[ -3.7  53.0  -0.6  -2.0 -23.1  35.0] ⇒ 53.0, 35.0

[[ -7.0 -20.0 -14.9  -2.6 -28.3  31.5 -34.8]
 [  9.7  41.3  33.5   2.3 -15.1  -1.9 -36.2]
 [ 14.6  -3.3  -3.1   4.9   8.1 -21.5  29.9]] ⇒ 41.3, 33.5

[-53.4  49.8 -27.7 -24.0 -17.6 -12.0  -0.6] ⇒ 49.8, -0.6

[[ 48.7  13.2  34.9 -11.4]
 [  2.2  27.6  33.4 -37.5]] ⇒ 48.7, 34.9

[  0.3 -18.8 -47.8  25.3 -14.5] ⇒ 25.3, 0.3

[-31.5  42.4  41.4  19.7  20.4] ⇒ 42.4, 41.4

[[ 23.4 -49.1  -5.8  -6.2 -24.9]
 [ 24.6  17.2 -16.2   9.4 -22.2]] ⇒ 24.6, 23.4

[[ 17.8  26.6 -46.8   1.0  17.4]
 [-35.3 -49.6 -36.6  33.3  16.3]] ⇒ 33.3, 26.6

[ 14.4 -42.2  27.3 -14.7 -27.1] ⇒ 27.3, 14.4
---
[-13.5  48.7  13.2 -50.4] ==> -13.5, -50.4

[44.9 46.7 37.1 -2.5 47.8] ==> 44.9, 47.8

[[-39.9 -16.4   4.2   0.1  10.4  12.3]
 [-51.6  -0.1 -10.4 -14.1  31.6  13.3]] ==> -39.9, 13.3

[-34.7  32.0  23.1  42.3] ==> -34.7, 42.3

[-44.2  29.3 -56.2  -8.4] ==> -44.2, -8.4

[[ 13.9  16.2 -52.3  42.5  18.8 -24.9]
 [ 18.0  30.9 -19.2 -34.3 -21.0  19.2]] ==> 13.9, 19.2

[ 9.6  2.2  4.3 45.6] ==> 9.6, 45.6

[[ 13.3 -30.7  33.2  -3.4]
 [-14.9 -24.9 -43.8  -8.0]] ==> 13.3, -8.0
---
[47.0, -14.3, -26.7, 14.7, 16.9, 3.7, -15.8] yields -15.8

[[57.5, 56.7, -52.3, 8.3, 8.7, -12.3],
 [3.5, 13.3, 34.1, -33.0, -27.5, -20.0]] yields -33.0

[[3.7, 20.6, -22.4, 43.5, 1.5, 1.9],
 [-1.7, -10.0, 6.5, -23.1, -1.3, -0.7],
 [-2.4, -17.7, 13.0, -39.1, -2.2, -1.4]] yields -23.1

[-9.7, 21.3, -0.7, 31.7, -53.6] yields -9.7

[[-58.3, 3.7, 15.7, 1.0, 48.2, 2.8, 1.3],
 [47.4, -0.4, 9.6, -25.8, -1.0, 0.2, 0.1]] yields -25.8

[[-16.6, 6.9, -6.8, -20.1],
 [52.8, -6.6, 41.3, 13.9],
 [-4.7, -2.5, -8.4, 7.3]] yields -16.6

[-39.8, 1.7, -47.5, -46.5] yields -46.5
---
[ 49.9  -2.3 -19.2 -46.6  18.7 -10.1]
-46.6
[  7.9  -4.7 -27.7   1.2 -20.6 -46.6  21.8]
-20.6
[  2.3 -28.7  44.5 -15.9 -52.5 -32.7]
-15.9
[ 25.2  -5.6 -53.3   1.6 -33.6]
-53.3
[ 41.5 -16.8   6.1 -36.7]
-16.8
[-4.5 58.1 -1.7  8.9 29.1]
-1.7
---
[ 57.5 -45.0  -0.6  41.2 -46.2  13.6 -37.5]	57.5, 41.2

[55.4  4.1  4.6 27.1]	55.4, 27.1

[-25.4  44.1 -16.7 -20.3 -35.7  36.4 -56.5]	44.1, 36.4

[ 1.1 47.0  2.1 -3.5 42.3 26.2 19.8]	47.0, 42.3

[[ 41.0  -8.3 -55.6   6.4]
 [-29.8  26.8 -19.7  -1.2]]	41.0, 26.8

[  8.2   2.1  26.0 -19.9 -29.6 -43.5 -16.8]	26.0, 8.2

[48.6 37.0 10.9 32.8]	48.6, 37.0

[  9.3  56.4  -5.0  29.1 -12.3]	56.4, 29.1

[ 44.0  10.8   6.9 -56.7  20.3]	44.0, 20.3

[[  5.3   1.7   2.9  -0.2  30.2  -5.1   8.0]
 [  1.2  25.3   6.2  -1.0 -47.3 -41.3 -40.3]
 [  3.2 -45.3  -6.1  32.0 -37.1   2.6  10.0]]	32.0, 30.2
---
[[  1.3 -25.6  15.9 -33.3  -9.2]
 [ -1.3 -15.6  23.1 -10.1   7.8]
 [  9.2  -9.5 -14.6 -52.2 -32.4]] Out: 9.2

[[ 21.7  13.4  49.9  21.6 -13.1 -13.6]
 [ -1.7  18.2  35.3 -23.3   1.3 -13.2]
 [ -8.2  35.1   1.1  10.7  -0.5  13.4]] Out: -8.2

[[ -5.6  18.8  -8.8  -4.2]
 [ -0.9 -50.9   2.6   0.7]
 [ 12.5   2.3  -6.0   9.8]] Out: 12.5

[[-18.3  14.0  28.0 -16.4]
 [ 51.0 -21.6  28.5   1.0]
 [ 48.6 -32.9  18.6  -1.8]] Out: 48.6

[[-42.5  -0.2  27.5  13.1 -12.3   9.4]
 [-17.4  20.7 -37.5 -43.4 -16.8 -20.6]
 [ 44.4  -9.5  -2.1 -10.5 -19.8 -12.8]] Out: 44.4

[[ 35.2   8.7  -7.8  24.6]
 [  0.2  11.3 -14.7  39.1]
 [  2.4   9.4 -13.5  55.2]] Out: 2.4

[[ 13.6  12.4  17.3   7.4   0.2   1.9  23.2]
 [  3.7   3.6   1.1   1.8 -13.3   9.6  22.3]
 [ -5.1 -20.9  -6.8  46.0 -22.1 -22.1  15.2]] Out: -5.1

[[ 32.3 -39.2   8.0 -58.4  -2.9 -36.8]
 [  6.9  -6.7  20.7 -15.9  29.9  -2.2]
 [-25.5 -21.2  28.5 -51.8  29.9 -43.3]] Out: -25.5

[[ 15.1 -58.3   1.1 -13.1]
 [ 19.9 -43.8 -14.6  30.5]
 [-21.0 -18.3  22.0 -11.4]] Out: -21.0
---
[[ 16.8 -22.0  18.2 -44.7]
 [-22.2 -18.8  20.5  20.4]
 [-41.0 -42.9 -42.0  22.4]] --> 18.2

[[ 49.4 -34.5  20.7 -21.5 -41.0 -25.4]
 [-17.2  15.1 -33.7 -29.0  28.3 -50.6]
 [ 28.0 -15.5 -27.1 -21.6 -44.3  16.0]] --> 20.7

[[ -7.0  26.4 -15.0   5.0 -11.7]
 [ -4.8  42.2 -27.1  33.4 -11.6]
 [-24.1  12.8  36.6  -6.0  28.5]] --> -15.0

[[-23.9   1.1  44.2   0.7  44.4]
 [  4.5 -48.3  57.1  -5.9 -33.6]
 [-56.6   5.8  35.9 -28.3  11.4]] --> 44.2

[[-33.1  42.3   1.1 -39.0  -7.7  18.4  32.5]
 [ 12.5  25.5 -10.0 -20.5 -12.8  19.5 -21.4]
 [ -5.7 -21.1  -8.9  -8.9  27.5   2.0  -4.7]] --> 1.1

[[-28.2  -6.7  54.2 -39.2]
 [ 10.3  11.5  -4.6 -58.3]
 [ 34.1 -53.8  -5.6  28.6]] --> 54.2

[[ 0.0 26.8  5.5 19.2 -3.7]
 [33.8 29.8 11.0  3.2  9.4]
 [-0.6  0.8  0.2 53.3 -3.6]] --> 5.5

[[-13.4 -19.0 -23.3  27.4 -38.5 -11.7 -13.1]
 [ 49.3  19.0 -44.8   9.5  10.8 -45.5 -28.3]
 [-17.2 -10.8 -23.9  13.6 -41.8 -33.4 -21.8]] --> -23.3

[[ -8.6   7.8  17.1  11.7  19.1  -8.1]
 [ 10.3  -2.9  10.6  -5.6  37.5  -4.3]
 [ 24.9 -27.5  -1.9 -18.8  41.6  -9.0]] --> 17.1

[[ 10.9 -18.2  53.7  -4.7]
 [  5.5  22.2  -2.2  43.4]
 [  7.1  10.5  29.9  18.8]] --> 53.7
---
[ 11.8 -30.3   7.3  15.2  20.6 -27.7  51.2]: 15.2, 51.2

[-32.9  28.5  44.8   7.3   8.5 -36.9  24.6]: 7.3, 44.8

[-35.5   5.4 -12.3 -29.1   6.7 -50.0 -16.1]: -29.1, 6.7

[ -9.8   4.5  40.8  33.5  43.4 -50.6 -35.2]: 33.5, 43.4

[ 27.3  18.0 -16.4 -49.1  -0.7]: -16.4, 27.3

[  1.5   2.1   7.9  -1.1  47.0  -9.5 -18.9]: -1.1, 47.0

[[ 10.4  36.0 -16.8   7.7  10.5  15.7  50.6]
 [  4.1   8.1 -25.9 -22.7 -36.8 -56.8  -7.4]
 [-38.6   7.3  44.5  -8.2 -10.0  -4.2 -18.7]]: -22.7, 50.6
